In the data rows, the value 128 means zero.
Each pair is two rows. How far apart are they, by a hidden measure? 0 means very close, and 20 very far. Two or three weighted sums of its numbers give each row a place; it is the straight-line distance between the places.
[140 127 169 114  88  81 203 163 104 110 124 132 117 155 148  92  86 129
  87 138 136]
[107 125 159 113 122 141 106 134 101 150 141 145 154  98 102 131 107 118
 134 126 120] -> 2
[125 128  92 118 114 161 140 114 111 181 162 123 156 113 103 113 125 105
 159 113  91]
[123  89 174 144 112 147 127 152 107 139 128 164 143 104 138 139 110 127
 127 137 114] -> 9
[ 79 126 103 118 146 130 160 140  76 204 193 162 168 103 132 117 144 124
  99 148 118]
[114  99 142 105 154 163 138 144 107 156  89 153 127 118 104 165 137 107
 107 159 138] -> 15
[169 141 152 174 132 141  82 139 147 126 114 118 137 107 116 168 134 131
 155 110 159]
[ 72  90 170 103  89 157 112 124 148 153 180 139 141 100  93 132 130 103
 152 126 111] -> 7
[ 92  97 140 112 158 132 115 114 104 119 162 110 143 113 112 108 119 146
 151 117 129]
[174 158 121 146 116  88 146 196  94 100 105 166 154 170 178 124  59 153
  68 149 147] -> 3
[127  77 156 158 137 124 114 134 135 147 158 134 143 108 133 103 101 125
 148  97 131]
[129 148  69  81 133  64 202 126 110  74  76 143 112 190 145 143 136 109
  89 147 158] -> 12
[129 112 101 112 137 105 117  67 104 129 163 122 108 104  88  90 131 122
 153 109 101]
[107 144 118 181 145 169  58 126 139 115  94 118 151 123 115 140 133 149
 150  97 149] -> 13
[ 86 130 117 118 151 133 125  66 123 139 151 134  91 116  95 106 171 128
 144 143 116]
[105 117  78 172 126 143 109 130 155 134  96 135 141 124 131 141 125 156
 123 125 164] -> 8
[148 171 105 116  65 112 133 137 108 102 142  89 124 159 176  95 147  90
  97 137  98]
[ 73 158 122  99 168 155 112  98 149  97 156 140 151 112 127 150 146 131
 153 119 108] -> 7
[131 145 128 189  94 135 135 133 134 149 126 149 126 116 108 135 138 161
 167 120 149]
[ 87 123 122 131 112 127  90 118 126 181 182 135 139  94 138 106 135 106
 123 135  90] -> 5
[ 85 139 118  48 172  96 194 142 150  47  60 110  75 182 105 128 179 125
 135 125 168]
[ 74  92 130 110 100 135  82 100 133 163 167 127 123  99 116 129 156 112
 133 122 115] -> 9
[159 146  83 101 117  87 137 156 110  85 115  53 125 184 160 100 145 118
 113  94 100]
[131 133 155 161 151 150 118 137 164 143  70 116 127 116 108 151 141 137
 147  84 139] -> 9
[144 197  89  73 135  78 162 138 135 108 116 109  99 179 169 152 109 106
 100 132 142]
[102 108 147 122 114 139 122 146  88 150 167 143 151 119 141 135 118 138
 110 139  89] -> 7
[ 95 126 128 109 143 119 114 100 141 154 145 136 125 102  88 110 149 133
 137 109 154]
[104 135 122 121 134 149 110  90 134 151 154 114 119 107 108 118 161 125
 133 143  99] -> 4
[147  64 175 129 143 198 114 126 185 122 120 113 125  98 113 162 147 131
 168 133  97]
[176 158 114  84  94 131 131 150 133 122 130 117 122 164 179 111 131 114
  74 127 131] -> 8
[201 135 178 136  91  89 164 164 104 118  98 151 118 184 178 115  93 127
  85 125 128]
[105 135 105 172 135 134 116 108 142 149 119  82 124 117 126 117 136 154
 145 101 144] -> 6
[137 172 105  87 124  76 177 161  97 118 121 163 119 173 179 152 118 108
  87 168 168]
[ 89 109 147 122  95 136 129 141  71 148 204 176 162  79 163 123  91 127
 138 140 103] -> 9
[130 177 158  83 100 113 194 142 133 135 121 135 114 177 150 120 134 126
  79 148 140]
[ 91 158 110 108 159 125 103 101 123 130 141 106 110 104 109 142 163 137
 141 156 115] -> 3
[134 100 160 156 143 119 115 170 145 129  85 148 159 114 126 158 101 124
 146 124 137]
[168 146 158 183  84 126 110 137 136 155 134 149 122 107  84 138 125 128
 143 141 147] -> 6
[137 117 170 142 135 139 121 123 127 131 102 114 133  96 100 159 132 124
 136 128 112]
[157 189 106 147 115  81 146 156 140  60  93 145 126 167 172 119  82 142
  73 112 145] -> 4
[ 60 124 135 129 105 147  99 109 122 153 163 146 135  78 121 125 154 126
 123 148  93]
[105 127 106 120 130 133 140  94 172 152 113  89 138 129 109 142 161 122
 128 150 118] -> 7
[148 184  57 119 107  79 164  81 155 121  70 195  70 202 107 137 176  95
  90 170 184]
[134 157 165 109  88  94 153 158  88  77 124 132 165 179 173  93  81 139
  75 122 111] -> 18
[126 170 124  79 124  69 170 141 116 123 132 109 113 178 184 128 121 133
 102 122 133]
[130 115 154 162 150 147  63 117 129 111 150 105 161 117 147 143 126 151
 147  83 118] -> 8
[119 122  95 132 133 133 138 107 120 158  95 125 132 115 133 172 127 117
 149 140  96]
[159 132 152 166 124 221  68 123 185 136 102  93 120 108 102 142 153 162
 151 138 117] -> 13
[148 141 158 164 153 203 121 103 156 130 108 128 120  93 103 137 169 145
 155 105 155]
[166 125 185 116 153 152 179 171 112  96  99 175 105 163 159 176 126 117
  96 116 171] -> 5
[155 144 136  86 119  83 158 155 137  74  91 106 120 172 154 116 151 114
 109  95 165]
[124 131  80 113 141 131 133  82 148 159 120 142 147 145  78 138 144 135
 135 162 135] -> 5
[148 115 132 186  82 164 122 158 142 172 128 152 125 111  95 140 122 162
 142 153 146]
[ 89 113 146 115 116 131 111 131 130 126 151 118 157 108 117 136 120 130
 142  99 107] -> 5
[120 133  93 121 146 135  84  92 132 125 119  87 128 107 111 102 160 115
 166 142 105]
[105 105 104 131 143 112 108 116 109 177 180 140 112  94 105 121 159  84
 136 166 107] -> 9
[115  99 132 170 148 153 101 137 144 125 129 168 160  90 126 131 119 151
 129 111 134]
[125  87 145 113 152 141 107 115 125 128 135 121 152 102 127 129 136 154
 166 115 122] -> 2
[ 99 151  79 106 148 128 137  79 150 115 112 126 121 137  86 172 172 136
 155 141 133]
[140 114  85 144 139 116 113  46 167 159  80 139 100 147  62 133 183  95
 161 176 131] -> 5
[165 117 160 117  68  96 163 139 110 109 119 123 130 175 170  98 101 137
  91 113 127]
[188 104 182  96  79 102 172 185 147 114 103 110  99 162 182 183  85 124
 126 127 130] -> 10
[178 187 134 152 116  94 175 164 161  87 100 156  92 137 171 123 139 132
  77 146 161]
[133 112 177 158 160 141 124 137 120 130 106 127 130 111 107 165 125 152
 141 132 141] -> 11
[124 172 115 191  96 148  84 146 139 168 106 135 103 136 104 144 125 175
 154 137 158]
[161 101 177 145 187 186 124 127 139 126 118 147 108  90  98 154 148 130
 132 110 145] -> 16
[ 98 137 102 122 167 124 104 106 115 141 130  88 108 103 132 104 154 111
 150 132  97]
[167 100 176 114  50 105 164 167 113  96 127 138 115 158 159 119 129 123
  82 125 124] -> 3
[ 80  83 150 103 105 152 125 149 112 150 153 127 144  89 105 128 120 146
 139 121 115]
[ 91 129 111  95 161 156 163  92 152 135 128 124 120 126  64 132 179 112
 169 166 133] -> 16
[108  94 166  93 201 147 121 115 146 109 118 130 106 120 122 142 150 141
 161 140 136]
[174 199 150 158  87 132 163 210  76 114  86 164 139 172 171 124  97 139
  51 177 158] -> 3
[155 171 126 181  93 159 131 149 147 160 122 154 121 110 123 135 117 145
 139 165 159]
[159 122  95 168  58 104 152 189 126 126  68 154 126 196 170 130  80 156
  74 168 191] -> 7
[168 130 161 109  78  80 159 184 135 106  90 113 146 176 168 153 111 108
  82 130 142]
[190 202  75  90  97 131 179 140 147  91 150  84  98 173 170 110 127  99
 120 114 108] -> 9
[154 105 156  86 154 116 162 166 113  78  94 114  96 171 158 152 121 128
 110 121 115]
[153 112 145 178 105 166  50 140 131 127 172 156 139 131 156 131  98 153
 134 153 101] -> 5
[128 121 100 111 143 136 105 114 120  97 187  63 134  99 120 112 114 124
 155  80 107]
[137 131 128 175 122 162  83 127 181 132 114 134 160 100 104 171 151 162
 149 109 140] -> 6
[100 115 106 178 106 158  84 156 128 132 100 171 147 141 118 131 101 167
 106 165 153]
[158 115 177 105  98  96 190 190 107  87 120 149 121 172 186 133  77 147
  88 145 143] -> 10
[145 167 131  80 138 118 157 146 115  83 116 131 169 183 164 143  93 116
  85 127 122]
[124 124 117 158 136 118  93 104 139 161 108 121 148 102 120 154 135 142
 163  80 157] -> 12
[140 138 157 179 117 149 112 127 144 160  63 153 124  82  79 150 137 116
 128 147 164]
[168 110 148 103 130 131 101 160 136  69 129  81 138 173 201 131 109 135
  98 125  94] -> 3
[143 135  79 120 143 142 120  84 159 118 160  93 123 128 111 141 130 154
 169 115  70]
[102 101 161 119 124 159 128 107 126 152 122 126 146 101 111 153 113 129
 135 124 131] -> 7
[ 94 106 183 149 166 151  97 126 147 103 110 129 143 117 100  83 129 138
 151  99 147]
[187 147 154 142 107 102 158 181 114  95  86 138 135 167 176 139  72 107
  65 117 142] -> 6
[100 119 151 130  98 118 145  97 149 161 160 119 129  98 109  73 135 118
 123 157 119]
[148 140 118 187 127 133  82 132 137 128 134 124 124 109  98 120 137 152
 150 105 143] -> 1
[125 139 122 113  97 137 167  78 149 183 165 123 111 119 100 134 134 116
 119 166 117]
[118  82  87 176 120 124 132 156  90 196 134 198 119 106 110 120 108 165
  87 177 164] -> 5
[ 51 133 114  96 137 151 123 105 148 157 163 105 108 104 125 115 159 112
 169 130  98]
[ 97 154  80 180 111 183  31 102 151 128 116  64 148 111 110 158 120 149
 160  58 172] -> 10
[115  99 154 133  83 129 121 120 135 129 157 151 160 108 101  83 103 131
 128 115 125]
[117 135  94 166 120 168  83 102 177 136 115 100 150 124 128 131 130 163
 162 103 145] -> 7
[166 189 102 147  82 139 122 150 181 109  62 108 121 152 191 158 119 140
  86 112 156]
[118 119  81 174 122 122 132 132 139 173 114 181 125 117 137 140 117 170
  86 176 166] -> 10
[157 103 157 151 121 164  88 135 141 139 112 115 171 107 132 166 108 137
 147 104 163]
[106 143  73 111 184  48 133  71 122 117 163 120  63 125  90 159 185 118
 170 116 140] -> 19
[118 135 124 129 137 117 114  95 128 178 187 155 115 124 133 147 139 109
 124 162 115]
[146 168  60  69 163  58 178 138 122  85 118  96  84 182 146 130 148 124
 128 155 136] -> 4
[119  75 166 127 141 148 116 103 156 119 116 104 129 113 104 100 143 134
 175  98 138]
[135 113 155  75 108  70 207 158 156 105  50 138  83 179 153 136 190 125
  89 139 198] -> 9
[139 127 138 175 120 108  86 166  79 169 128 219 201 103 146 123  85 115
 103 182 154]
[ 84 100 152 120 139 142 127 141  83 166 187 169 143  90 143 137 111 116
 110 146 100] -> 6
[ 99  94 138 111 171 165 164 109 187 142  88 114 113 124  88 145 178 119
 144 168 131]
[ 94 129 127 111 112 151 111 107 116 150 197 130 130 105 113 119 108 128
 137 136 107] -> 1
[ 96  86 157  82 229 152 157 106 116 119 115 145  75 121  65 148 145 133
 164 148 139]
[143 189  54 104 101  87 152 107 114  39 121   0  74 172 136 131 158 137
 158  34  65] -> 11
[153 173 121 147 108  91 110 179  90  76  80 129 153 179 172 124  74 128
  63 121 152]
[113 139  98 120 149  91  88 114 115 147 174 125 129 111 122 142 129 129
 160 125 119] -> 12
[108 130  84 158 132 136  73  99 182 143 133  95 159 120 138 135 130 154
 169  79 143]
[111 115 125  88 139 127 126 100 108  85 158 115 139  99  72 109 136 148
 168 100  96] -> 12
[133 116  91 135 137 120 105 104  95 140 179  91 131 112 135 157 117 112
 153 136  78]
[180 101 179 162 147 177 100 130 168 120 127 121 130 106 100 148 140 155
 168 118 122] -> 6
[147  68 165 117 164 188 158  91 163 141 103  97  85 103  76 125 176 165
 150 152 123]
[104  89 149 179 124 130 124 162  92 162 116 188 146 114 105 114 110 126
  98 178 158] -> 4
[129 171 107  84 117  74 196 143  91  96 116 100  94 165 154 160 113 137
  90 138 113]
[146 191 111 169  93 127 174 171 150  61  70 148 115 154 152 119  99 182
  90 132 149] -> 9
[131 156 137  81  94  98 174 198  80 134 142 124 157 188 196 110 103 152
  49 155 121]
[161 109 146 120 129  93 159 138 126 110 100  80 103 190 174 129 111 121
  98  98 156] -> 5
[117 175  66 104 133 177 118  91 126 143 168  85 124 100  96 117 155 105
 175 106 106]
[169 119 146  91 157 111 168 142 127  94 110 116  83 174 164 144 153 120
  87 116 149] -> 3
[126  89 169 140 116 155 116 122 161 129 132 134 153 108 139 137  96 151
 153 117 138]
[102  99 116 107 124 143  94 109 131 169 171 126 133 102 127 126 139 115
 125 121 122] -> 5
[132 146 145 163 144 183 101 123 133 127 104 148 135 105 129 137 111 142
 152 104 143]
[163 126 178 177 140 211 101 168 160  95  68 114 117 102  82 144 128 163
 145 142 157] -> 9
[ 38  51 146 105 153 170  89 103 162 141 116  90 106 114  99 133 172 116
 181 137  93]
[143  82 181 133 122 174 101 134 137 144 118 114 122 112  92 143 128 144
 164 116 133] -> 10
[151 174  90  88 109 108 159 153 116  82 137  97 100 173 160 115 127  95
 124 109 119]
[130 111 152  91 159 132 127  91 130 126 177 136 117 110  84  90 145 135
 155 133 111] -> 10
[112 130 155 169  97 107  55 151 107 133 125 201 184 103 148 123  67 109
 109 162 151]
[115 110 137 164 124 117 110 102 168 135 118 126 149 118 117 116 131 155
 142  97 132] -> 1
[143 168  88  63 182  60 179 135 127  76  89 117  88 174 113 128 150 139
 112 112 147]
[205  87 177 111 105 144 150 145 163  82 154  71 102 181 190 139  98 137
 129 128  94] -> 16
[159 126 181 109 103 119 157 161 124  76  90  96 126 173 155 104  75 124
 118 112 119]
[ 85 130 117 108 138 140 131 144  83 185 167 137 170 102 120 129 134 137
 130 132  99] -> 13
[127 147 156 174 146 151 139 117 176 135  75 123 156 122  88 108 153 144
 155  85 194]
[123 131  59 138 164 105 160  48 163 146  90 155  97 122  92 193 185 108
 130 160 136] -> 11
[ 95 124 157 134 133 154 111 153 117 139 144 164 164 114 144 154 122 148
 126 167 121]
[114 126  92 161 122 171  56  91 164 131 144  98 174 134 140 134  96 170
 155  73 162] -> 5
[187 151 161 195 120 226  90 124 171 136  57 126 100  96  71 152 168 157
 168 128 136]
[116 109 157 165 121 139 105 136 120 136 137 155 138 113 110 143 116 140
 140 131 130] -> 10
[140 100 119 181 163  86 115 140 123 103 115 214 177 117 139  76  80 122
 106 151 153]
[127 115  75 152 157 100  94  12 180 155  76  88  69 151  58 156 230  95
 163 162 107] -> 8
[135 124 112 104 104 153 128 141  73 160 152 173 161  94 129 161  92 111
 106 163 108]
[ 67 144 107  99 128 134 103 100 123 166 162 126 117 110 111 137 148 107
 157 117 116] -> 6
[117 116 119 183 125 114 107 130 116 128 122 161 170  96 108 124  78 155
 141 115 125]
[171 136 153 179  92 116 117 126 140 124 114 165 128 102  81 133 121 124
 167 105 122] -> 8
[125 149 125 173 134 136  57 141 117 148 117 139 176 101 134 114 101 141
 130 111 139]
[117  98 162 125  83  87 127 141 112 103 178 168 163  86 140 116 102 125
 164 106  86] -> 12
[121 102 143 163 119 118  96 145  90 130 145 180 165 104 133 131  87 133
 126 130 138]
[127 126 105 162 170 117  99 138 108 120 111 173 159 108 138 105  71 142
 124 144 132] -> 3
[106 110 125 122 129 152  87 109 155 163 178 123 115  91 133  98 173  98
 123 146  90]
[163 174 125 151 122  48 146 184 109  82 124 151 132 145 197 106  61 117
  72 125 145] -> 7
[146 117 131 169 146 119 108 131 126 112 134 155 158 107 134 118  89 140
 154  87 124]
[132 167 129  76 111  85 177 152 154  94 104 101 105 187 152 127 125 120
 121 120 137] -> 3
[115 120 115 113 144 132 109  89 157 148 110 129 130 124 121 141 167  86
 146 125 131]
[ 87 140  65  92 186 102 132  82 152 110 119  95  97 123  83 139 147 100
 185 125  98] -> 1
[179 181  74 106 131 111 193 151 135 106 113  89 139 184 172 179 117 152
 100 159 107]
[174 127 152 107  71 104 144 195 138  84 122 100 143 180 161 144  71 125
 105 107 129] -> 13
[141 159  78  72 153  84 172 110  94  47 127  98  76 175 123 123 140 125
 131 106 125]
[147 114 182 101  98 121 163 159 105 124 124 117 113 170 176 131 117 143
 103 150 144] -> 13
[186 149 147 137 117 118 157 167 135 110 100  87 127 187 142 128 118 146
 110 132 128]
[143  98 140 156 118 106 149 103 142 187 130 141 129  95 118 123 140 146
 142 146 120] -> 8
[117  87  94 189 130 142  96 138 114 129  70 226 166 125 117  87  83 144
 101 136 154]
[ 87 141  71  95 190  97 100  88 129  92 117  83  98 114  71 127 174 125
 200 105 106] -> 10
[107  90 161 154 145 142 124 137 106 119 136 197 168 110 105  89  97 140
 104 125 131]
[125 152 103  63 102 113 194 178 101 116  89 116 115 185 153 152 100 117
  88 143 144] -> 9
[130 139 100 119 117 142 148 129  93 147 127 146 155 100 115 178  78 127
 125 144 101]
[162 138 145 185 146 184 111 124 156  86 115 107 121 115 116 114 146 146
 187 113 132] -> 1
[173 154 140 182 103 115  99 129 131 154 144 151 139  99  98 119 121 128
 171 101 123]
[141 130 164 101  75  86 164 152  93 109 161 111 135 163 172 106  75 140
  80 124 116] -> 10
[147  91 106 116  99 152 113  87 120 172 189 146 118 103 114  78 116 110
 123 173 102]
[ 72 131 135  97 134 154 125 109 130 161 133 129 121 100 119 146 149 103
 169 127 130] -> 5
[ 91 131  90 103 123 188 153  97 137 164 143 141 131 107 120 128 146 107
 139 121 135]
[180 175 109 142 117 113 128 151 170 120  88  60 147 182 192 142  95 153
 123  76 176] -> 7
[121 124  74 119 198  75 131  81 122 143 119 153 111 126  80 116 170 127
 152 124 122]
[176 150 118 145  92  76 147 198  87  66  66 177 159 181 163 125  59 135
  61 158 155] -> 12
[137 124  56 130 139 124 104  79 112  95 123  79  89 112  90 123 157 141
 195  94  79]
[151 159 147  91 120  96 125 152 115  78 129  96 123 165 176 122 105 123
 113 108 116] -> 7
[108 104 141 149 124  93 115 133  92 152 142 186 170 107 143 104  83 114
 112 148 120]
[ 93 110 134 108 162 105 130 117 104 147 143 120 135 114  95  83 138 124
 161 106 105] -> 1
[ 93 127 111  55 187 108 159 126 134  46  90  57  69 182 110 128 165 132
 150 132 133]
[153 162 100  89 109  86 162 142 111  89 131  70 126 178 161  86 101 116
 109 109 118] -> 5
[161 159  95  94 113  82 165 136  87 109 109 107 109 169 155 130 111 103
  97 109 100]
[119 136 128  65 157 106 185 141 150  98  82  90  59 180 136 148 162 141
 109 136 133] -> 7
[202 172 140 149  99 102 136 159 121  77  97  97 151 177 198 117 114 138
 115  90 140]
[103 114 108 126 128 134 132 128 114 162 137 144 136  96 116 150 136 111
 131 146 120] -> 3
[ 94 106 170 121 127 142 120 129 121 108 158 151 187 112  90  92 111 139
 127 127 102]
[161 181 132 147 104  97 144 150 157 105  78 100 116 185 181 147 140 147
 103  88 158] -> 13
[154 158 112  85  93 100 161 143 109 106 132 111 126 169 175 117 117 114
  92 132 102]
[ 83 113 155 112 149 146  82 128 140 123 162 110 134  94 104 142 136 129
 141  96  94] -> 9
[138 135 127 175 136 153  95 100 147 147 117 101 147 113 125 129 125 121
 145  76 145]
[147 200  98 151 102 147 137 160 167  93  64  76 121 179 158 129 138 161
  91 119 167] -> 7
[107 120 119 152 150  96  95 116 156 146 137 105 174 119 142 146 148 119
 141  93 146]
[116 120 120 108 117 153  94 114 155 146 162  99 142 117 115 103 128 113
 158 111 122] -> 9
[141  90 153 146 136 147 105 130 123 137 137 121 146 102 126 117 124 131
 149  97 138]
[134 101 171 148 119 123  97 149 113 102 174 185 158 107 151 138 102 133
 111 139 126] -> 5
[111  55 172  91 183 178 118 113 151 123 108 122  92  98  96 147 188 120
 147 177 121]
[101 145  76 109 191 116 159  92 145 100 143 111  92 109 113 136 158 154
 156 143 110] -> 11
[157 166 166 135 113 124 158 186 101 125 135 145 119 169 182 126 109 130
  57 146 139]
[117 122  88 123 171 136  97  71 139 150 160  97  85 119 111  90 190 116
 145 110 114] -> 5
[124 103 168 131 119 131 108 136  99 159 144 126 158 103 117 131 119 130
 132 124 137]
[ 97  96 174 126 110 149  93 131  94 156 168 137 127  90 108 125 129 108
 128 115 114] -> 6
[134 149  92  76 110  74 191 196  47 136 157 124 159 170 197  90  95 141
  50 170 133]
[183 113 169 105 144 147 164 158 157 129  82  85 115 170 147 146 145 136
 103 135 145] -> 12
[ 63 129 113  96 156 138 118 104 144 128 138 121 120 107 109 129 157 113
 151 139 108]
[ 76 158 103 110 122 148  99 101 164 153 144 101 116  95  90 120 171  95
 177 135 109] -> 4
[174  95 152 179 128 165  35 126 164  45 167 165 197 120 144 110  30 152
 145 111  78]
[138 165 125  94  90  99 130 141 108 115 136 122 106 144 178  96 131  95
  88 151  94] -> 9
[128 134  91 178 162 115  52 174  70 135  36 255 210 136 155  84  48 109
  39 232 174]
[ 90 120 131 106 116 139 108 106 142 169 146 136 132  96 124 137 147 123
 147  94 129] -> 13
[110 108 115 101 139 124 109  94 145 129 150 125 123 101 120 139 164 143
 170 104 108]
[ 78 101 108 109 151 127 145 108 117 150 123 120 142 111 111 136 122 135
 158 121 119] -> 5
[ 86 115 120 127 120 155 138 125  82 166 160 120 148  95 139 138 138 123
 130 137  99]
[ 51 100 121  90 164 160  89  62 182  91 145  84  94 106 105 126 196 133
 187 117  62] -> 11
[ 93 125 106  94 132 147 103 103 104 141 158  97 148 100 119 127 138 129
 157 103 105]
[167 148 167 126  81  64 163 161 112  93 100 137 156 178 164 118  68 130
  80 136 123] -> 3
[ 77 109 128  98 191 127 153 118 135 124 138 128 127 108 120 139 168 139
 174 159 130]
[144 122 178  87 131 124 193 153 146  75 111  96 100 193 143  82 117 151
  93 134 128] -> 12
[151 164  60 139 159 118 109 103 164 129 123 114 117 111  82 103 187 111
 194 155 118]
[114 112 157 104 157 164 134 123 144 157 101 125 148 118  94 129 138 162
 141 149 119] -> 18
[ 97 120 116 104 100 151 109 103  99 162 174 153 121  99 118 108 122 115
 132 122  92]
[146 117 150 182 138 188 103 163 109 154 139 152 149 114 120 139 126 151
 124 151 114] -> 9
[114 105 132 103 176 111  97 102 155 150 122 114 117 123 118 155 156  88
 135 104 121]
[ 90  93 141 106 185 160 133 105 123 157 129 189 123 109 105 163 135 130
 139 146 156] -> 4
[123 116 129 167 109 136  82 135 152 114 144 154 169 123 131 132 100 142
 139 113 132]
[184 143 184 110  69 105 184 187 103  84 142 143 119 165 186 134  68 134
  65 141 130] -> 2
[ 99 125  92 172 132 136 105 113 142 126 116 136 163 113 134  88  98 161
 154  91 152]
[123 144 150 179 135 180 133 113 155 118  93 145  98  57  88 138 157 146
 134 133 133] -> 2
[152 134 152 173 144 169  99 147 132  85 115 156 147 102 112 137  92 126
 121 109 141]
[163 168 137  90  74 109 177 142 113 116 131 111 113 163 153 118 101 119
  98 146 133] -> 5
[174 179 116  85  94 107 160 159  92 128 140 130 132 171 184 129 120 101
  86 121 130]
[124 104 128  98 153 153  94 122 124 154 127 151 134 109 124 133 128 105
 126 125 145] -> 9
[ 83 105 141  99 148 167 117 145  71 171 181 165 153 104 122 122 144 141
 118 155 128]
[113  95 161 110 140 143 133 135 124 116 181 125 130 104 100 129 123 149
 157 145 106] -> 3
[ 77 131 105 122 102 148 118 104 110 158 167 147 136  92 160 144 122 104
 128 132  84]
[106  91 168 121 122 135  85 126 124 152 151 130 134  94 122 127 142 118
 132  89 120] -> 6
[ 88 119  85 112 209  92 130  61 158 141 135 110  90 127 104 144 175 153
 158 139 123]
[152 121 150 165 140 158 117 109 119 139  87 123 140 112  99 128 128 131
 148  83 139] -> 7
[116 136  78  98 172 116 137  92 127  85 132 112 126 118  89 127 148 135
 158 137  88]
[132 104 137 156 136  90 108 126 157 159 137 104 144 104 152 108 116 137
 160 100 118] -> 13
[140 164 133 169 152 132 127 109 155 137 109 165 124  61 117 131 168 129
 125 119 134]
[131  88 146 168 150 166  90 143 143  92 154 137 158 113 125 132 130 157
 156 128 116] -> 7
[187 187  85 113  99 108 164 134 107 108 134 109 130 192 168 119 114 111
 102 151  96]
[157 129 149 124  89  90 190 147 137 113 142 127 135 152 149  96  77 156
  69 134 127] -> 9
[157 138 127 178 140 186  89 137 170 129 131 137 131  69 126 158 121 137
 151 133 114]
[138 135  60 149 162  95 125  63  96 105  87 117 112 139  53 136 175 114
 177 164 123] -> 19
[155 200 103 155  89 114 138 181 151  96 119  99 144 177 166 126  75 135
 120  94 157]
[107 107 170 158 137 178 111 138 131 136 126 132 124 118 107 132 160 167
 140 116 137] -> 6
[103  98 146 127 104 130 112 118 137 101 196 100 135 106 140 100 128 136
 181  85 101]
[109 123 102 165 143 121 101  97 159 179 120 116 130 113 144 122 134 133
 136  72 154] -> 4
[102 102 154 152  89  84 119 125  98 134 170 158 174  94 146  84  97 132
 134 108  99]
[121 121 150 166 109 132  90 148 105 141 100 154 171 101 133 149  99 118
 123 128 144] -> 6
[ 93  87 152 158 127 111 149 137 132 130 160 205 153 102 121  71  85 105
 145 136 138]
[102  93 156 130 142 139  95 122 104 160 143 132 127  92 118 135 127 114
 127 133 125] -> 10
[112 120 166  88  84 119 155 165 112  95 143 102 137 175 185  98 117 126
  95  90  96]
[106 116  95 186 116 142 144 159 119 169 142 165 116 109 110 119 108 169
 103 179 161] -> 4
[116  89 180 138 164 191 127 117 130 145 119 134 107 104  95 145 152 116
 152 117 167]
[156 157 146  71 108 120 178 182 118 138 173 139 134 159 170 154  97 103
  67 161 141] -> 10
[168 141  82 159  91  88 171 196  95 100  72 177 141 184 144  93  71 131
  48 181 184]
[152 123 152 159 138 159  93 127 176 137 115 101 125 112 116 160 131 157
 142 116 146] -> 9
[ 78 126  94  91 217  96 134  85 140 144 132 127 109 108  79 126 165 112
 158 141 140]
[201 172 152 160  74 197 154 185 168  84  64 121 117 151 159 139 144 158
  78 140 166] -> 17
[138 152 121  77 131 104 199 162 100 148 124 144 132 175 158 123 101 123
  86 156 144]
[172 132 116 135  88  61 199 191 108 130 120 139 107 172 173  94 100 143
  47 167 147] -> 5
